In the rows, zero is written as 128.
Each named turn below is shown by a few rows before and after it. Which turns, in which order, take the first row of each later pair to the second? The first pair is answered.
K523 (before -> after):
[102 129 147 146 103 132 125 150 137 126 140 129  86 120 114 129 118 124
 111]  ->  [ 98 135 149 147 117 128 130 149 139 128 141 134  92 103 119 136 131 126
 111]
[162  78 154  88 157  88 160 158 116 118 126 123 114 132 127 141 157 163
  98]  ->  [167  69 151  87 139  93 153 162 107 116 126 117 112 152 118 137 141 160
  95]
[104 155 119 136 140 163 127 164 114 139 135 141 105 120 138 136 119 130
 135]  ->  [110 155 114 136 146 159 129 167 112 139 131 140 109 118 144 140 120 128
 132]
[134 120 116 130 142 113 186 137 119 114 124 146 127 123 125 121 151 118
 112]  ->  [145 112 110 125 145 110 180 137 117 112 118 141 125 137 127 125 139 115
 107]
K270 (before -> after):
[148 136 100 122 131 117 122 122 116 130 115 125 146 133 137 124 126 126
 136]  ->  [142 141 101 125 130 119 127 125 116 131 119 123 148 131 134 123 131 127
 138]
[119 108 139 134 176 131 115 127 135 122 131 140 104  91 152 163 101 127
 123]  ->  [128  95 140 131 175 114 111 118 138 121 120 138 108  97 150 161 101 124
 119]
[140 122 154 119 124  81 105 123 163 150 128 134 119 105 151 158 137 118
 118]  ->  [136 132 155 121 122  78 108 116 162 151 130 135 127 100 151 154 143 123
 123]
K322 (before -> after):
[141 122 136 130 163  93 164  77 151 131 117 139 176 102 111 120 171 137
 114]  ->  [125 159 133 126 200 148 115 125 135 137 118 153 140  76 161 158 144 142
 124]
[139 109 154 133 136 117  91 132 138 131 116 125 114 118 127 140 123 128
 119]  ->  [139 108 157 134 127 104  95 122 140 130 115 125 122 122 119 127 125 130
 121]
[130 104 153 119 129 130 165 137 109  94 104 130 129 104  99 137 139 129
  96]  ->  [110 132 158 120 126 158 122 157 102 102 111 127 118  86 112 147 129 139
 116]
[103 135 174 145  99 137 116 127 152 134 141 143 137  99 102 129 148 129
 141]  ->  [134  97 160 135 146 124 165 137 155 123 127 163 126 123 116 147 146 109
 102]

Each pair is 2 to 3 turns apart.
[127 137 174 136 143 157 110 158 123 117 141 149  82  58 171 164 152 152
 117]  ->  [140 111 192 150 108  95 128 101 144 114 139 132 123  57 130 131 182 155
 131]
K270 K322 K523
[133  81 153 133 105  97 116 109 147 104 125 129 154 153 111 100 129 121
 122]  ->  [148  73 141 123 148 115 125 138 146 104 118 148 126 159 143 130 114 110
  99]
K322 K322 K322
[113 128 152 139 136 108 178 104 146 125 149 128 143 113  94 106 158 133
 138]  ->  [113 168 140 125 170 143 102 134 130 139 140 127 129  93 157 144 132 139
 160]
K523 K523 K322
[117 175  93 130 118 166 116 142 111 137 121 120 137 124 140 127 133 135
 147]  ->  [142 137  84 123 145 161 151 160 111 127 114 133 115 147 147 141 117 119
 112]
K270 K322 K322
[107 173  99 116 152 149 114 127 103 133 125 150 149 115 153 129 144 117
 136]  ->  [114 148  92 116 153 141 161 124 105 126 124 158 153 133 133 125 152 108
 115]
K322 K270 K322
[146 118  97 119 149 169 133 152 137  89 130 156 113 158 133 136 117 139
 127]  ->  [155 102  95 123 131 137 159 120 145  88 126 152 137 166 109 118 137 138
 127]
K322 K322 K270
[ 97 154 124 131 103 141 167 114 109 114 134 113 136 150 110 107 152 111
 110]  ->  [100 164 121 127 149 157 166 135 109 114 127 129 121 129 142 133 152 109
 102]
K523 K322
[110 148 127  98 180 115 149 118 140 119 106  95 154 133 169 170 168 140
 139]  ->  [ 76 174 138 105 156 156 125 145 131 118 127  92 134 122 159 171 147 149
 150]
K322 K270 K270
[140 140 117 146 111 141 150 114 109 127 131 126 137 142 124 111 136 131
 125]  ->  [145 135 113 143 129 145 158 119 108 126 125 133 129 144 136 117 133 127
 114]
K322 K322 K322
[156 130 101 157 188 112 135  97 147 126 111 149 150 129 140 122 161 122
 122]  ->  [125 167 111 159 176 155  83 124 134 132 128 145 129 105 151 128 141 140
 149]
K322 K270
[ 99 177 114 139 117 159 127 136 118 142 126 133 148 108 129 115 138 139
 154]  ->  [114 169 105 127 145 168 126 153 111 141 118 143 136 115 154 136 124 134
 140]
K322 K523 K322
[100 181 112 117 162 160 140 154 132 116 131 145 147  75 182 146 148 137
 147]  ->  [149 126  95 106 151  91 173 100 142 109 102 133 188 127 163 126 168 119
 135]
K322 K523 K523
[158 132 101 101 166  98  99 119 132 136 100 118 148 150 170 141 110 116
 143]  ->  [162 120 102 103 154  85 111 104 129 133 101 112 158 159 154 129 118 115
 143]
K322 K322
[ 83 150 161 145  98 185  77 162 117 134 155 131 110  77 108 134  92 152
 176]  ->  [109 157 156 139 177 166  99 158 130 139 132 157 122  41 161 161 127 142
 167]
K523 K523
[144 141  97 143 164 122 205 145 105 123  91 162 139 128 135 134 159 127
  96]  ->  [107 202 101 142 116 166  99 159  89 141 104 134 134 112 149 129 130 150
 152]
K523 K270 K322
[ 76 168 145 142 160 137 152 134 147 142 132 153 120  92 119 130 199 145
 141]  ->  [153 105  91  97 173 123 116 144 124 134  90 135 109 196 159 155 130 110
 117]
K523 K523 K523
[151  79 125 128 141  85 188 115 131 100 118 140 137 155  98 108 146 115
 107]  ->  [116 115 142 139  83  93 144  98 128 110 135 115 156 135  71  81 152 138
 148]
K322 K322
[103 175 129 132  88 153 126 143 169 110 159 117 123 139 157 140  92 138
 142]  ->  [119 160 124 131 125 153 157 157 169 106 151 135 108 142 172 156  95 129
 116]
K322 K523 K322
[126 132 159 135 150 123 121 135 114 124 114 138 126 114 125 127 130 118
 131]  ->  [138 121 153 128 142 125 110 137 107 124 110 131 120 138 122 127 114 112
 126]
K523 K523 K523
[107 136 114 144 143 104 125 123 150 104 117 143 147 106 120 130 159 137
 146]  ->  [136 113  96 130 155  99 115 128 141 103 104 137 144 139 135 139 139 126
 135]
K523 K523
[109 135 140 124 177 116 111  90 140 150 152  94 149  92 165 111 129 149
 125]  ->  [100 143 140 124 179 145 107 111 132 149 158  98 132  89 167 120 117 148
 123]
K270 K270
[ 94 148 155 150 163 135 114 136 127 125 150 159 129  72 155 147 111 144
 125]  ->  [136 110 123 126 152 132  85 144 115 118 126 142 119 143 173 158  62 122
 114]
K523 K523 K523
[132 122 137 113 154 141  80 150 133 124 117 131 105 123 169 159  93 129
 118]  ->  [158 101 139 112 153 100  84 115 142 124 104 119 131 131 160 148 104 124
 120]
K270 K270
[147 134 118 120 159 123 140 126 125 126 118 135 133 123 160 135 129 127
 117]  ->  [126 156 124 124 147 135 108 130 121 131 130 129 132 109 157 134 125 136
 136]
K322 K322 K322
[131 150  98 109 100 163 116 154 100 124 126 125 132 173 118 132 103 124
 134]  ->  [119 135 112 122  98 145 179 139 113 116 135 137 140 165  85 116 130 124
 119]
K523 K322 K523
[125 107 134 130  42  82 169  86 158  95 103  79 154 161  66 102 152 135
 146]  ->  [ 75 176 128 136  35 143 168 118 140 101 128  90 150 133  71 105 165 153
 169]
K270 K270
[140 148 111 130 145 126 107 120 123 139 107 135 152 127 154 120 141 129
 138]  ->  [132 156 112 133 136 132 117 118 123 137 111 134 158 127 145 114 149 134
 141]
K322 K270
[139 144  86 113 184 170 167 174 106 115 105 155 120 145 166 153 135 115
  98]  ->  [163 103  79 103 153 149 153 163 108 111  96 139 119 187 151 146 109 106
  89]
K523 K270
[130 146 147 122 156 109 101 108 151 135 122 132 139  73 145 131 150 150
 145]  ->  [139 120 144 130 150  83 147  92 155 128 123 130 152  94 120 118 163 143
 129]
K270 K322
[136  77 126 148 101  62 166 115 160 119  91 102 154 178  75  93 154 167
 117]  ->  [ 95 135 145 155  66  97  96 119 153 133 110  84 154 140  76  84 149 191
 165]
K322 K322
[100 170 128 129 140 138 219  97 105 118 151 149 138 146 110  89 160 134
 102]  ->  [ 99 190 128 126 165 139 200  94 111 125 144 151 144 121 135  97 174 139
 115]
K322 K322 K523
[131 109 143 137 116 129  92 151 125 119 131 124  74 120 117 139  93 129
 113]  ->  [126 108 149 143  91 119  94 137 127 119 134 114  88 118 102 123  97 135
 120]
K322 K322 K322
[141 106 107 117 117 145 190 119 118 106 123 135 110 172 119 126 117 120
 121]  ->  [105 163 117 119 122 190 125 146 111 118 135 132  97 132 149 139 108 138
 156]
K270 K322 K523
[141  87 154 138 103 102  98 101 161 107 145 115 116 123 124 136 113 127
 127]  ->  [143 103 154 133 125 112  77 116 159 110 140 119 114 110 151 152 110 132
 136]
K322 K270 K322
[126 133 116 126 137 138 115 143 137 149 143 111 119 115 139 129 126 133
 141]  ->  [123 130 120 130 117 124 120 127 137 152 146 105 128 118 121 116 136 134
 145]
K322 K322 K322
[144 129 159 157 170  95 116 120 133 124 121 124 162 107 176 131 128 146
 166]  ->  [141 122 156 162 149  83 153 105 135 121 126 123 177 118 150 110 145 147
 161]
K270 K270 K322
[118 141 155 132 112 159  98 152 101 125 120 132 100 129 151 123  77 162
 119]  ->  [136 105 163 135  83 116 117 116 114 117 118 118 120 154 117 101  86 154
 114]
K270 K322
[114 161  97 125 154 156 177 142 119 134 125 143 140 139 140 125 153 121
 124]  ->  [130 131  92 118 158 155 167 150 116 127 119 141 121 161 142 135 125 111
 109]
K270 K523 K270
[141 179  90 126  97 120 132 101 134 133  93 119 151 134 127 115 204 155
 151]  ->  [158 165  80 115 112 113 129 105 132 132  81 120 150 153 142 129 198 146
 145]
K523 K523
[112 130 138 131  81 116  87  99 133 151 146 106 129 137 107 103 142 141
 132]  ->  [130 135 136 129 153  97 109  92 143 153 128 127 139 100 152 126 174 139
 122]
K523 K523 K523
[128 156 106 115 120 131  86 128 125 138 114 116 157 129 148 120 151 138
 159]  ->  [141 152  92 107 150 132 120 138 122 132 106 133 152 132 165 129 159 129
 138]
K322 K270 K322
[142 151  98 134 148 139 181 105 111 140 110 139 156 132 134 132 161 129
 128]  ->  [123 177 104 132 147 181 141 140 101 143 119 140 130 117 150 152 134 136
 137]
K322 K270
[124 122 156 124 182 114  90 137 141 130 127 143  94  85 148 172 125 133
 118]  ->  [116 118 170 135 126  80  81  96 151 133 135 116 126  86 105 131 141 141
 143]
K270 K322
[141 150  71 120 166 157 183 153  98 129 122 156 134 166 148 141 144 111
 113]  ->  [105 178  90 128  89 178 108 146  88 139 140 120 135 165 119 117 117 136
 157]
K270 K523 K322
[137 139  82 107 149 135  99 132 130 123 110 122 112 137 116 124 136 120
 149]  ->  [143 120  88 115 139 125 130 126 136 118 113 123 112 152  94 112 142 118
 138]
K523 K523 K322
[140 134  85 118 116 153 120 154 116 145  92 122  94 163 138 168  72 119
 111]  ->  [ 91 168 120 146  60 153 120 132 124 150 122 107 113 123  85 127 103 146
 144]
K322 K523 K270
